(in the rows, 128 means zero)
These are runs of 8 systems, one row a step. Runs of the same system follow the same rule from any start.
trace 1, Y, 9 rows:
[[154 123 172  99 156 116 127 141 125 102  93 191 152 156 119 104 130 115
  184 152 188  98]
 [105 137  83 168 152 121 110 115 107 149  91 120 165 127 107 110 134 129
   91 108  94  66]
 [159 188 110 108 148 157 146  98 115 110 186  97 120 145 146 137 116 157
  117 142 140 139]
 [160 115 156 164 117 142 149 122 132 140 115 175 117 136 154 125 164  93
  170 158 139 108]
 [113 111 152 120 136 136 126 129 117 136 103 100 140 103 120 135 129 131
   71 136  77  85]
 [118 161 124 113  97 139 158 111 164 113 146 109 146 153 166 131 103 146
  119 125 137 155]
 [142 106 132 154 100 120 112 146 108 128 127 127 109 122 163 127 163  92
  164 134 120 149]
 [131 110 159  89 146 126 116 136 141 130 126 132 128 116  96 124 119 109
   87 108  93 125]
 [110 148 112 135 106 124 144 137 157 148 119 118 136 136 128 136 109 142
  112 112 172 149]]
trace 2, Q (9 x 22):
[[111 156  92 178 181 114 141 150 104 170 139  70 156  65 145 191 140 182
   79 176 124  38]
 [147 112 186 138 105 115 149 176 147 111 123 101 142  87 234 182 169 107
  158 206 121 108]
 [ 73  83 103 223  95 145 168 101 155 148 123 158 111  96 150 138 147 128
  169 166  68 118]
 [112 106 153 132  78 159 173 123 139 181 174 108  88 102 139 175 116 174
   58 131 119 135]
 [158 140 156 141  79 153 172 133 181 142 121 141  95 142 158 138 139  85
  149 138 179 192]
 [ 95  87 113 149 105 148 123 118 140 142  88 132  86 115  66 106 121 105
  128 102 103 188]
 [131 131 134  83 132 141 132 124 111 129 179 127  86 130  82 136  97 171
  118 116 163 172]
 [156 159 101 131 139 104 108 160 139 136 118 125 128 141 121 121 136  94
  152 101 197 168]
 [101  94 129 109 164  98  93 156 131 110  92 134 133 103  75 117 117 118
  145 122 115 138]]
trace 3, J:
[[141 177 144 104 130 158 151 130 153 130  69  72 144 132 129 137 113 120
   69 138 171 137]
 [140 145 117 101 141 118  91 113 120  74 111 115 160 157 141  83 133  84
  140 109  77 130]
 [132 115 105 164 107 128 105 114  45 156 135 128 120 140 141 119 153 150
  123 123 125  83]
 [149 133 179 100 130 132 141 159 118 130  96 122 137 124 142 149 127 142
  122 162 190 103]
 [124 152 137 119 137 135 146 105 174 106  99 148 175 154 136 103 119  98
  112 123 102 103]
 [128 110 119 142 127 117  97 132  95 144 134 107 128 111 135 127 152 111
   96 113  70 101]
 [146 114 164 116  99 128 133 141  97 126 154 135 119 134 172 143 143 144
  147 152 151 119]
 [123 132 151 131 102 146 159 119 163 138  87 151 138 151 127 118 124 110
  113 124 152 124]
 [124 124 132 100 134 119 107 133 130 122 129 111 143 125 113 119 120 115
   80  97  89 125]]
trace 4, A:
[[ 83 137  82 156 116 131 186  93 250 121 199 178 120 133 116 129  89 127
  171 106 101 205]
 [157 136 128 126 124 209 143  57  75 150 169  87  58 121  96 123 133 134
   46 123  53 136]
 [188 100 169 140  97 133 123 146  63 167 147 188  79 150 139 131 168 126
  174 138 216 119]
 [ 46  63  87 194  86  88 124 154 158 161 124 149 125  95 124 144 124 146
  162 117 110 147]
 [123 134 127  69 145 125 115 134 127 123 211  87 101 100 103 156  96 166
   76 104  97 169]
 [198 182  92 169 158 145 136 114 107 157 174 138  99 139 138 133 163 101
  151 129 173 129]
 [108  65 130 171 151 120 118 131 117 149 104 176 106  91  83 119 151 108
  160 141  89 102]
 [ 89 109 137  91 129 130 137 132 114 104 147 113 106 111 105 145  88 198
  146 157 147 160]
 [153 163  89 154 116 126 120 125 109 117 179  90 121 125 189 141 153 118
  148 137 113 150]]
trace 5, Q:
[[106 155  76 164 136  91 121 155 132 180 108 140 165 143 112 132 116 156
  111  91 203  94]
 [115 130 168  74 159 109 124 169 177  88  84  90 165  96 133 143 114 106
  108 148 115 134]
 [142 143  97 158 175 146 133  93 120  97 170 133 110 112 130 121 147 114
  184 165  76 130]
 [139 103 129 149 110 114 106 148  70 180 150 127 113 116 136 147 153 147
   96 110 135  89]
 [109 121 167 120 105 120 160 147 159 123  92 150 154 137 154 140 116 145
  147 158 177 115]
 [ 96 144  93 155 128 146 144 108 162 114 107  93 133 113 127 127 121 115
  121 136  81 151]
 [151 110 150 108 119 134 122 127 111 133 189 127  92 116 134 139 138 124
  116 122  95 144]
 [145 126 130 152 117 131 142 129 128 159 123 171 122 149 124 123 137 121
  146 122 178 119]
 [ 97 124 130 119 119 131 129 136 140 128  71 103 136 121 104 125 110 133
  102 124 138 139]]
trace 6, X, 9 rows:
[[ 91 101 138 160  85 142 141 111 156 119  30 141 153 148 134  95 131  89
  133 132  97 120]
 [ 88 101 148 103  80 123 127 105 123 125 118 144 166 163 138 104 103 154
   80  95  82  91]
 [153 157 133 134  74 148 145 101 121 132 158 110 140 165 199 123 141 120
   91 113 109 116]
 [145 123 139 131  85 134 134 125 170 127 119 143 119 150 146 107 138  64
  131  94 110 174]
 [116 110 135  97 104 140 117 112 121 137 138 128 105 142  85 107 106 131
   85  79 104 161]
 [148 143 118 124  90 149 118 115  72 134 136  95 104 153 146 119 131 143
  114 115 150 150]
 [147 137 123 122 113 111 106 150 130 124 101 133 134 153 130 107 136  92
  147 101 174 159]
 [134 140 125  93 154 121 104 131 125 128 114 123 143 137  86 109 114 117
   91  92 128 125]
 [143 157 112 128 139 156 123 102  89 112 110  96 126 141 126 111 132 130
  118 144 124 120]]
trace 7, L (9 x 22):
[[ 94 128  87 159 144 160 144  85 124 130  92 146 107 140  57  99 104 147
  148 129 137 146]
 [ 98  96 155 107 145 127 135 135 123  78 119 124 123 101 127 141 115 158
  180 189 115 135]
 [127 144 122 152 159 115 166 136 189 142 158 171 141 114 131 152 126 129
  157 146 151 116]
 [110 110 126 151 138 135 135 135 168 143  93 116 114  91  97 132 135  93
  112 126  92 146]
 [134 132 144 126 123 168 161  96 131 115 161 118 103 121 144 138 130 134
  124 158  89 136]
 [118 121 106 165  94 129 141 127 138 139 141 141 108 133 144 131 131 127
  165 126 146 162]
 [100 104 139 105 111 107 123 143 158 114 141 128 136 120 129 128 113 125
  124 112  97 152]
 [127 137 112 132 140 129 135 124 127 143 176 117 119 114 121 148 123 153
  108 125 120 127]
 [142 121 127 125 129 129 117 142 120 135 134 126  96 119 109 130 133 111
  139 119 144 166]]
trace 8, A (9 x 22):
[[160 152 161 140 116 175 192 119 140 201 154 123  95 112 130 178 132 156
   53 146 178 103]
 [152  92 143 158  90 125 120 163 150 160 102 139  73 106 123 134 164  56
  157 112 152 200]
 [ 80  96  82 121 114 113  94 109 106 132 146 149 112 146  60  92  93 159
  133  66 112 165]
 [141 154 103 129 144 126 113 139  62 164 166  81 118 111 129 160 130 182
   81 130 157  93]
 [164 123 133 156 164  88 114 185 151 145 145 148 123  90 141 157 165  83
  170 140 157 128]
 [ 82 115  99 136 168 127 132 109 165 105 127 150 121 110  66 115 101 134
  161 131  90 155]
 [141 149 125 104 145 162 126 100  68 102 148  79 104 127 126 131 121 164
  118 158 116 128]
 [161 125 134 151 122 110 121 140 105 122 149 158 133 138 183 132 167 106
  184 148 144 102]
 [ 78  93 132 144 127 117 151 120 174 124 136 166 142 115 117 131 113 141
  144 137  85 115]]
trace 9, Y:
[[129 110  74 161 147  57  77 165 133 164 245 131 136  83 152 156 160 109
  108  71  43 111]
 [157 166 151  91 211 130 163 166 224 116 148 114 112  71  92 177 111 107
  137 167 163 183]
 [ 74  89 112 189 103 164 154 106 133 138  21 139  96 119  76 106 122 124
  173 162 147 160]
 [ 90  85 131  92  99 132  99 102  41 116 173 120 108 140 105 114 101 207
  110 112  91 121]
 [133 135 133 115 134  75 138 154 173 126 207 192 168 149 164 144 118 146
  167 112 163 110]
 [122 130  98 173 190 100 111 166 147 125  95 105 142  70 121 148 156  92
  158 159 114 116]
 [111 143 115 115 158 179 152  76 139 105 121 114 103 125  69 112  98 139
  115 140  91 157]
 [118 107 124 160  81 142 156 112 107 162 165 164  96 146 137 138 128 168
  145 132 160 132]
 [122  94 167 103 143  95 109 163 107 110 134 137 146 104 150 148 137 140
  148 158 120  91]]
trace 10, P (9 x 22):
[[ 97 150  89 146 186  96 125 158 155 125 102 120 160  99 101 144 112 147
  154 147 162 112]
 [146 137 119 109 198 113 104 143 153 102 144 127 121  98  93 125 133  87
  148 126 100 153]
 [160 116 141 141 158 162 133 100 101 136 138 149  87 116  97 118 150 104
  139 147 104 118]
 [122 121 164 130 132 154 164 111 128 116 104 145 133 129 140 132 127 144
  143 184 129  91]
 [ 96 124 128 138 126 121 150 121 176 107 135 137 155 122 151 133 116 130
  139 143  91 122]
 [127 109 133 134 121 109 118 145 137 142 161 123 128 106 147 142 143 112
  109 114  84 122]
 [156 124 157 119 107 134 136 132 120 146 160 143 111 135 149 139 140 123
  119 124 143 129]
 [113 118 140 132  96 135 152 127 145 140 114 138 120 136 127 132 117 142
  129 130 158 144]
 [ 94 115 124 115 114 116 122 136 130 118 128 106 131 119 124 133 109 151
  122 123 123 149]]
trace 11, N (9 x 22):
[[119 153  74 146  97 135 124  82 129  57 157 130 124 171 171  86 126 111
  225 131  97 200]
 [162 157 102 167 146 125 153 149 123 167 222 112  92  85 167 195 153 157
  141 162 161 129]
 [122  92 124 127 197 113 102 140 103 165 126 178 111 101  23 119 124 139
  118 109 135  89]
 [111 104 118 136 119 155 106 103 121  86  72  97 100 117 104  92 139  75
  153 135  59 184]
 [143 137 156 113 112 156 159 106 102  91 184 111 110 130 190 151 134 163
  161 189 118 129]
 [133 103 118 174 129 108 126 132  91 180 154 187 128 131 123 131 152 148
  142 119 153  62]
 [107  84 136 135 140  99 104 160 165 129 102 132 125  86 100 129 139  77
  130 112  79 148]
 [129 128 149  80 114 151 127  99 116  85 174 102 116 137 145 121 113 143
  108 129  67 149]
 [167 131 132 138 101 128 113 130  67 145 148 141 116 157 159 122 153 133
  143 123 172 109]]
trace 12, L (9 x 22):
[[134 102 126 104 101  99  93 173 179 168 106 151  93 134  58 106 114  65
  108  32 175 229]
 [ 90 126 128  56 153 162 126  66 101  89 168 108 122 139  61 103  68 194
   69 112  49 129]
 [137 136  90 154 158 125 122 139  54 134 173 122  79 106 110 157 135 194
  205 176 214 143]
 [132  99 173  84 158  93 121 169 203 103  98 201 144 134  80 107 111  79
  179 110 165 163]
 [ 74 130 114 136 178 154 164  83 155 140 118 136 149 110  66 128  93 172
   75 139  73  68]
 [146 136 128 159 152 160 145 141  99 122 111  76  78  73 138 168 155 134
  169 209 155 151]
 [148 131 148 131 122 129 157 113 202 103 134 198 136 157 141 102 133  66
  186 123 123 160]
 [ 55  89 106 165 100 131 145 107 143 150 111 129 143 111 113 129 111 157
   96 122  65  98]
 [142 138 146 120 122 138 142 156 123 123 162  68  99  83 173 181 139 144
  126 175 135 156]]
trace 13, P:
[[171 156 154  96 206 145 127 118  62 107 158 119 131 114 127 145 138 166
  124 187 131  54]
 [135 157 112 185 154 136 180 108 195 115 120 181 148 137 150 127 143  97
  202 170 147 116]
 [ 98  80 168 115 143 120 128 144 181 124  81 133 142  91  99 128 128  84
   97 127  52 119]
 [157 136 144 107 121 159 142  92 104 116 211 112 100 127 158 140 134 139
  101 138  64 124]
 [130 108 139 181  78 126 151 138 117 158 125 158 125 137 183 143 157 130
  163 152 162 103]
 [ 94 107 167  83 106 104 139 152 184 125 113 151 164 138 121 130  94 138
   99 104 140 130]
 [118 143  90 133 113 135 129 121 134 142 177  86 103 111 124 146 118 142
   94 103 101 173]
 [147 108 135 134 108 110  96 163  73 135 128 120 104 122 148 138 153 127
  161 135 167 139]
 [118 126 137 104 136 123 136 121 140 128 123 179 139 158  90 108 101 149
  139 110 174 122]]
trace 14, X:
[[191 121 121 145 113 127  91 132  40 168 215 123  73 122 152 142 176 123
  118 106 123 123]
 [168 150 153  81 138 125 131 149 160  86 144 143 106 143 125 126 118 104
  189 136 195 208]
 [118 135  92 140 173 121 115 148 138 181 109 117 109  96  39 139 114 129
   82  93 162 141]
 [134 123 128 107 155 128  87 137  41  90 110  75 116 110 131 128 140 150
  146 168 120 118]
 [123 161  96 152 153 114 138 123 141 113 109 166 165 157 132 112 121 137
  188 140 188 111]
 [143 117 164 118 169 118 129 151 143 153  97 146 152 106 103 136 138 105
   86 130 122  67]
 [103 148 124 119 138 152 149 103 138  85 120  84 142 117 147 133 111 148
  124 172  86 125]
 [106 109 105 192 103 130 142 111 132 148 118 162 132 135 141 119 144 122
  160 133 115 110]
 [124  95 184  90 109 114 133 140 137 125 145 162 140 131 139 133 123 136
  116 127 117 107]]
trace 15, J:
[[146 104 151 109 129  82  99 164 120 103 174 154 137 122 170 136 148 111
  179 131 121 129]
 [133 127 129 173 101 154 172 103 145 178 139 176 112 144 125 130 136 131
  121 124 151 109]
 [129 119 164  86 143 138 132 145 153 125 111  96 113  97  98 144 116 116
   83 129 111 155]
 [109 133 106 122 103 122 125 108 135  89 162 126 144 149 162 114 119 133
  153 121  89 149]
 [128 112 106 163 101 120 113 143 103 166 110 125 106 123 119 128 144 121
  132 108 155 139]
 [148 140 154  82 148 128 132 136 127 124 149 139 125 137 110 133 109 143
  118 125 167 133]
 [118 162 100 145 132 146 145 102 149 115 113 106 143 135 136 120 120 122
  120 134 111 132]
 [131 109 120 129 140 113  95 140  98 118 113 120 119 116 115 118 141 107
  144 124 110 132]
 [125 125 132 128 125 129 138 121 106 131 152 150 127 139 131 131 122 164
  141 138 150 105]]
trace 16, N (9 x 22):
[[172 133  92 156 189  94  85 125 121 117 144 207 138 152  94  77 162  51
  202  92 121 112]
 [131 108 134 148 106 163 161 120 185 141 170 110  48  78 114 158 136  93
  136 139  84 229]
 [124 104 153  88 141 146 110 121  25 129 163  97  96 108 104 147 117 212
   99 159 129  91]
 [130  98 114 161 132 102  85 130  80 107  79 181 142 156 120  79 158  92
  208 127 137 103]
 [108 110 124 155 110 122 157 134 201 111 176 124 110  89 167 157 135 103
  169 155  71 183]
 [145 125 135 105 148 136 120 114  69 153 208 115 111 115 119 150 127 181
   71 121  98  80]
 [159  97 143 128 132 112  81 143  86 130  81 169 119 149  96  84 159  74
  157 102 145 121]
 [ 93  97 139 127  85 130 149 132 176  99 143 122 104 110 150 140 115 121
  172 148 101 206]
 [124 133 109 123 130 119 115 123  69 134 195  99 128 121 150 151 124 192
  102 132 114  93]]

Name the system that made each run.
trace 17:
[[193 167 184  45 115 164 138 134 123 107 135  87  92 149 134 134 114 117
  103 130 192 196]
 [132  91 153 154  70 119 116 141 122 158  38 179 142 171 135  88 153  75
  138  96 168 111]]
 -> Y
trace 18:
[[109  68 173 112 100 108 145 177 189 175 179 133  84  66 110 186 116 136
   92 113 122 180]
 [ 65  83 147 105 108  91 126 187 176 106  66 114 133  99 110 144  95 144
  168 145 171 188]]
 -> Y
trace 19, 2 rows:
[[144 152 145 132 199 175 166  70 171 129 101 157 152 126  80 105 129  88
   73 136  48  62]
 [146 122 199  95 117 183 160 117 101 107  45 125 103 141 113 121 124 136
  140 193 191 131]]
 -> A
trace 20, 2 rows:
[[ 96 158 102 133  61 161 164  88 131 110 191  57 126 135 208 155 108 184
   93 141  74 159]
 [162  91 178 127  78 120 138 147 155 107 178 157  98 121 202 144 165  79
  189 149 102 178]]
 -> Y
trace 21 (2 x 22):
[[134 137 138 150 130 191 166  81  82 171 147  96  97 105 122 156 137 172
   51 162  94  70]
 [111 108 144 156  62 129 145 141 139  91  91 113 122 129 206 133 146 111
  206 177 146 174]]
 -> X
trace 22, 2 rows:
[[115 170  77 187 186 118 140 139 142 131  79 109 158 102 124 142 138 131
  161 171 168  97]
 [105  93 150 133 179 103 114 143 132 105  88 158 160  98 111 124 138 117
  155 165  91  67]]
 -> X
trace 23, 2 rows:
[[127 183 117 134 150 171 166 104 134 116  92  74 132 121 131 141 117 149
  106 175 148 124]
 [143 143 100 159 144 125 116 121 128  91 113 131 130 134 153 108 154  83
  197 149 113 147]]
 -> L
trace 24, 2 rows:
[[ 79 128  54 197  74 174 130 103  52 138  84  42  66 112 123 133 129 179
  160 164 156 194]
 [140 116 170  61 119  83 112 157 167  38 184 158 148 144 188 121 122 107
  220 142 121 181]]
 -> L
trace 25:
[[151 109 131 119 162 110  85 166 108 110 116 115  95  96  99 128 150  89
  173 138 138 172]
 [ 95 130  79 138 157 111 109 109 106  97 143 144 142 140 102 104 111 161
  180 127 123 128]]
 -> A
trace 26, 2 rows:
[[196 166 175  78 148 103 119 175 137 152 119 138 165 148 147 137 139 102
   83 105 210  87]
 [110 125 128 142 162 136 122 116 142  76  23 132 160 132 111  86 136  82
  178 164 106 113]]
 -> Q
trace 27, 2 rows:
[[162 217 125  78 219 176 183  92 206  82 179  99 122 114  97 147  89 127
  114 162 124 171]
 [208 133 103 162 146 125  60 148  56 146 129  99  76 113 130 112 200  37
  146 103 111 152]]
 -> Q
trace 28 (2 x 22):
[[161  93 181 110 154 157 101 126  47  85  69 112  94 108 119 114 164 106
  171 194 113 113]
 [ 98 125 138 114 110 144 157  76 160 148 128 176 168 173 106  97  97 141
   56  83  76  75]]
 -> Y
trace 29, 2 rows:
[[119 131  55 151  97 150  77  89  13 131 122  79  82 154  92  86 129 154
  127  92 124 168]
 [121 112 152  56  89  63  90 176 113 115 169 155 160 169 150 125  98 168
  136  76 191 142]]
 -> Q
trace 30, 2 rows:
[[135  94 197  36 119 113 127 142 189  72 223 130 119 106 154 144 110 102
  114 116  30 185]
 [ 89 107  78 203  12 147 154  89 135 161 162 132  95 153 183 121 137 133
  145  98  95 185]]
 -> J
trace 31:
[[ 82 137  52 164 175  89  96 112 155 101 122 135 185 125 109  94 125 104
  147  99  43 102]
 [202 178 141 113 158 165 144 106 158 109 177 100 106 120 157 135 157  61
  109 135  81 158]]
 -> N
trace 32 (2 x 22):
[[ 85 111 153  98 109 104 118 169 141 146  77  78 169 105 127 149 104 148
   40 109 119 100]
 [147 159 149 110 151 149 167 102 177  66 159 139 134 134 165 131 125 111
  181 178 106 150]]
 -> Q
